Each row has a name. Each piece below is followed by the name of the row it came from, unless a question asks for something else. Each question is about the rows just above it. Places in a row count from 1.

rin: [125 136 135 111 113 102 133 106 145 144 104 161 127  93  90 104 146 136
 142 125 133 139 139]
nalan: [134  98 150 138 103 167 172 179 103 146 135 167 174 174  33  59 111 192
 159 152 123 132 134]
Vas: [136 191 132 122 123 178 127  81 145 183 125 142 137 138 101 159 166 124
 109 134 165 110 152]
Number of entries in [134  98 150 138 103 167 172 179 103 146 135 167 174 174  33  59 111 192
 159 152 123 132]: | 22
asked: [113 102 133 106 145] | rin
Times [103] occurs in nalan: | 2
What is the next entry after [159 166]? | [124]
Times [193] occurs in nalan: | 0

Govo: [ 97  84 161 178 168  98 143 105 138 108]
Boti: [190 220 244  53  30  86 146 103 181 154]
fise: [123 101 124 101 129 137  26 126  35  74]
nirab: [161 168  98 178  97  84 143  98 156 106]
Nubo: [ 97 106 139 113 156  84 185 137 200 130]
Vas: [178 194 135 161  71  81 196 103 195 155]
zenel: [ 97 106 139 113 156 160  53 162  68  59]
Nep: [190 220 116  53  30  86 146 103 181 154]
nalan: [165 117 114 110  97  82  98  94  96 108]
asked: [ 97 106 139 113 156 160  53 162  68  59] | zenel
Number of entries in [ 97  84 161 178 168  98 143 105 138 108]: | 10
The row with [161 168  98 178  97  84] is | nirab
asked: [160  53] | zenel
How many entries does [165 117 114 110  97  82  98  94  96 108] have? | 10
Where does [ 97 106 139 113 156 160  53 163  68  59] differ from zenel, and what was there? | 8, [162]

Babik: [195 105 133 108]
Nubo: [130 121 138 173]
nirab: [150 119 132 171]
fise: [133 133 133 133]
zenel: [123 143 141 138]
Boti: [ 10 147 102 151]
How many times does fise hold [133]? | 4
Count the entries of [133]: | 1
What is the next entry after [119 132]? | [171]
One entry of Babik was changed: [195 104 133 108]. Where, and from what? | 2, [105]
Times [119] occurs in nirab: | 1
The next entry after [195 105]: | [133]

zenel: [203 129 128 130 128 124 125 127 129 133 130 126 132 126 129 141 126 129
 129 126 126 128 128 139  69 125 116 127 132 126 127 128 126 128 127 126
 131 126 128 129 132 132 132 130 131 124]
Govo: [203  89 161  99 133 156 142 146 117  43 141 115  85 106 136 114 166  93
 130 154 111 150 155 135 125  70 145 129 107 146 139 107 139 113 146 175
  99 152 131  93 107  82  73 119 116 143]
Nubo: [203 100 152 132 135 151 140 145 132  56 134 132  93 110 130  83 160  92
 130 152 113 146 147 137 125  83 109 134 113 140 136 151 129 115 145 169
 132 148 128  92 113  91  75 117 118 151]
Boti: [203  89 160 154 126 165 143 150  91  30 143 129  71 100 154 137 167 157
 132 156 111 157 165 123 137  50 208 118  82 154 154 154 157 116 150 184
 104 159 123 102  82  64  72 116 108 148]
Nep: [203  99 153 116 126 147 133 141 102  66 145 123  94 102 149 123 154 111
 133 143 111 151 156 126 148  77 181 118 103 144 143 148 142 117 141 166
 117 147 126 111 103  90  95 123 122 134]
Babik: [203  85 162  92 136 159 146 147 123  36 139 112  83 110 128  85 170  87
 128 159 112 148 153 139 125  69 131 134 110 147 136 157 139 111 147 175
  92 153 135  87 110  80  66 118 113 149]
nirab: [203 127 130 129 128 124 125 127 129 131 132 124 131 124 129 140 128 128
 129 126 125 129 129 129 134 130 116 127 133 158 126 129 126 126 127 128
 131 126 129 128 133 132 131 130 133 123]
nutum: [157 126 162 101 128 157 140 145  95  32 152 116  78  98 147 113 170  98
 132 154 106 156 166 130 115  55 199 120  99 152 144 159 152 110 145 180
 104 155 134  98  99  73  76 123 117 147]
fise: [203  96 152 115 125 146 133 139 100  65 146 122  94 102 149  92 154 112
 133 143 110 150 157 126 125  76 187 118 104 144 142 148 144 117 139 165
 117 147 128 112 104  90  97 125 123 136]
asked: [139 125  69] | Babik
Count of [107] in Govo: | 3
Which row holds [156 126]? | Nep
Times [157] occurs in Boti: | 3
How many times does Nubo hold [151]? | 3
One entry of Nubo was changed: [203 100 152 132 135 151 140 145 132  56 134 132  93 110 130  83 160  92
 130 152 113 146 147 137 125  83 109 134 113 140 136 151 129 115 145 169
 132 148 128  92 113  91  74 117 118 151]. Where, and from what? | 43, [75]

nalan: [165  62 227  83]
Boti: [ 97 201 200  97]
Vas: [198  97 173  85]
nirab: [112  73 234 101]
Govo: [169  57 209  77]
fise: [168  60 219  80]
Nep: [155  67 237  89]
Count of [200] in Boti: | 1
[112  73] is in which row? | nirab
[200  97] is in which row? | Boti
Count of [155] in Nep: | 1

